Each named turn below is shown by a few rows before and after it. Which turns, in which order, take the first row of each later pair to the second? The first pair is answered.
Y:
  7.5  31.5 -13.4 -21.5   7.9   0.1  11.2  -2.1  15.5 -11.4  13.2   7.8   8.7 -12.1   4.0 -24.5 ->  23.3  19.7 -10.4 -20.4  10.9  -3.8  24.8  -3.4   1.5   5.1   5.5  14.7  -6.1 -15.4  -5.3 -24.2
 23.1 -25.0   4.2  -1.0   2.6  22.0  -0.3   6.7  -5.5  23.1  -0.9   1.9 -36.2  -3.4 -19.9  10.9 -> -20.5  12.1  -7.8   6.2  27.4   9.6 -25.6   5.7  -4.0   3.8  -4.9 -44.2  20.0   5.7   0.8   9.2
-2.1 23.0 -0.9 13.2 -2.1 -6.7 14.3 -2.2 13.7 21.3 15.3 -0.4 25.2 10.3  3.8  2.9 ->   7.4   7.5   2.4   6.7 -14.0  -0.7  23.6  -4.7  21.7  16.9  18.1  15.5  10.9  12.9   5.8   2.7
 -3.3   0.0  11.4   0.0  17.2  -6.2 -21.2  18.0  11.5 -17.0 -13.3 -20.2   2.4 -25.5  -8.0 -19.7 ->   7.3 -17.8  12.8 -14.5   3.7   2.8 -17.4  10.6  23.3 -22.2  -6.7   4.4 -23.5 -23.4  -8.0 -18.7
X:
-15.4  15.0  -9.6  37.2  27.6 -11.4   8.6   0.0 -18.1  15.4 -16.0 -33.0  20.7  12.9  -9.1 -10.3 -> -20.6  17.6 -11.6  30.5  37.5  -2.1 -10.3  -8.2   5.5 -19.3 -13.7 -33.7   3.7   6.6   4.8 -24.4
  8.8  -5.5  -6.2 -33.5 -12.9   2.3   9.2   8.7 -10.5  -2.8  20.7   2.3   2.4   6.7  -5.4  -5.0 ->   8.4  -5.4 -10.4 -32.2 -16.4  -1.9   6.2   7.2  -3.6  -3.6  19.8  -0.8   3.6   7.7  -5.7  -1.2
 -5.0  22.4   0.1   4.1  11.3  10.5  -7.0  -5.6   6.3   3.9   4.3  27.1  -3.8  -4.9   5.6 -17.2 ->  -7.3   6.1  -3.3  10.3   2.1  10.3 -10.1  -6.0   0.3   3.9  -1.5  31.4 -23.2  -3.3  -2.0 -13.9
  3.5 -16.5  11.9  27.4  -7.2 -13.3   3.8  -5.4  -7.4  21.4  -5.5  -6.7   8.1  17.9   6.3  23.5 -> -12.2  13.5   1.5  18.2   8.9 -14.1   6.1  -6.5   4.3   3.3   3.0 -14.7  35.4  14.7  20.9   7.7
P:
 13.8  -5.2   2.5  -2.2   5.3  -2.4  22.7   0.3  -5.3   7.8  -3.4  14.0 -14.2 -13.0  -3.5   2.5 ->   9.0  -5.4   3.9   4.6   1.3   4.3  22.3  -5.4  -7.7   8.1  -1.6   6.1 -14.8 -11.9  -4.9   6.0
27.0 15.3 -9.9 -8.6 -2.2 -6.3 13.9 -5.1  4.9 22.1 24.1  1.8 23.6  8.2 20.7 17.2 -> 23.9  6.5 -9.2  1.8 -6.3 -6.8 12.8 -9.0  1.5 25.4 21.9  4.0 19.9 11.4 23.2 25.2
 -1.6 -11.9  10.5  -3.8   0.4  -9.9 -13.3  10.9  -7.8   1.4  -6.0  -9.6 -12.1   0.0  -3.9  -7.2 ->   1.2   0.0   9.5 -13.5  -2.2  -8.4  -7.9   8.7  -4.7  -0.2  -6.3 -10.8 -13.5  -4.5   1.6 -15.4
 -2.4 -38.0   0.9   0.1 -34.0  23.4 -45.9   3.6  33.6 -11.1   5.1  18.6   7.0   0.1  -3.4 -18.3 -> -10.4 -41.7   4.3  10.0 -28.8  18.6 -55.3   4.1  27.3  -3.4  -1.7   5.7   6.1  -4.6  -1.9 -14.0
Then:
Each pair is 2 to 4 turns apart.
-37.7  25.3  -9.4 -28.2 -13.1  16.1  -3.0   4.4   5.3 -38.1  17.8   0.9   9.4 -30.5 -12.9 -31.9 -> -41.7  27.6 -13.8 -18.3 -27.6   7.1  -3.5  14.6  -7.3 -13.6  14.6 -17.3  39.4 -17.9 -20.8 -13.4 -> X then X then Y then P
  3.0  21.6 -11.2  -9.0  -2.6   9.2  26.1  -3.6  29.4 -12.5  26.7  20.5   7.9  -7.7  14.6 -13.3 ->  14.1  16.6   0.1   0.6 -20.1  -0.6  46.6  -1.0  10.6  20.1  21.4  20.7  21.1  -5.4   4.0   5.4 -> X then X then X
 -5.2  -5.0   4.6  30.7  16.2 -14.3   3.4  -3.9 -39.3  42.7 -24.6 -17.5   7.1  -2.5  -7.2  18.7 ->  19.5  45.3 -11.5 -23.4  15.5  -8.3  22.7   1.0 -21.7  15.1 -13.3  -6.7  13.2 -23.2   0.9 -27.1 -> P then P
 15.5 -24.4   2.2  -8.9  16.5   3.8  -7.1   7.4 -10.1   2.4 -17.4  -9.0 -30.3 -24.8 -12.1 -14.5 ->   9.8 -33.4   4.7   1.6   7.1  -4.5 -14.3   6.5 -14.7   9.4 -19.1 -18.9 -25.4 -14.5 -14.5   0.8 -> X then Y then X then Y
-56.4   2.5   0.7  40.2  36.7  -1.6 -38.2 -19.0  24.1 -41.6   5.6 -17.8   7.7  10.0  17.2  10.1 -> -43.4  32.5 -11.4  -0.8  36.8  -1.6 -26.0 -17.4  39.7 -61.3  12.9  -6.6   9.9   3.1  22.0 -19.4 -> P then P
-15.9  40.6  11.2  12.6  27.9   1.7   5.5 -18.5  12.9 -16.1  16.7 -14.1  18.9 -10.0  23.9 -13.3 ->  -6.6  29.8  10.3   2.0  12.2  21.1  11.5 -24.0  33.7 -24.7  24.2  13.9   0.7  -1.3  31.1  -9.0 -> Y then Y then Y
 10.1   0.7  12.0   2.2  28.1  19.4  19.0 -28.1  18.5  -8.4   4.3  52.0 -33.9 -14.4  13.7 -26.1 ->   4.7  -7.0  20.7  33.1  11.1  10.9  36.0 -31.9 -13.7  37.8   2.2  50.0 -12.1  -0.6   0.9  13.4 -> P then X
 43.8  10.5  -7.5 -32.9 -27.9   5.0   3.8  -9.1  51.0 -18.9  20.5  33.5 -13.4   0.0  16.5 -14.1 ->  13.7 -48.3  17.7  35.1 -24.6  -4.4 -27.1 -10.5  18.8  17.9   8.8   7.8 -12.4  19.8   3.6  45.3 -> P then P
-11.3 -19.3   8.2  18.6  34.1   3.8 -25.6 -14.1   6.5 -16.6 -12.4  -7.8 -21.8  -9.1   3.7   9.4 ->  22.6  19.0  -8.9 -24.6  18.4   4.1  11.7  -2.4   2.2 -12.0  -4.1  10.3  -9.9 -23.7   2.1 -23.8 -> X then P then P then P
-33.6  -2.2 -11.5  11.3  22.7 -12.1 -42.9  13.9  -3.1 -28.4 -17.7 -50.5  27.4   3.5  11.7  -7.6 -> -12.8 -43.0   2.6  23.5   1.2 -11.1 -32.6  23.5 -30.9   4.6 -23.8 -38.9  -4.0   1.0 -15.1  14.0 -> X then X
  6.7  -0.1   0.5  14.3  -1.2  -4.3 -10.4  11.1 -25.3  32.4  11.3 -30.6   1.6   7.6  17.8  23.3 ->   3.5  20.2 -14.2  -5.3  14.1  -0.1 -31.0  12.1  -8.2  -0.2  11.4 -42.0   2.0  -3.5  28.9  -8.4 -> P then X
 13.2  10.6   0.1 -19.0  -0.6  14.5  -0.7  -7.8  28.0 -28.8  10.5  23.7 -11.6  -0.4   8.7 -16.0 ->  12.4 -29.0   9.7   0.2 -30.7  14.7  -4.9   0.2  20.1 -12.1   3.5  20.0 -17.4  20.4  -1.0  17.2 -> X then Y then Y then X
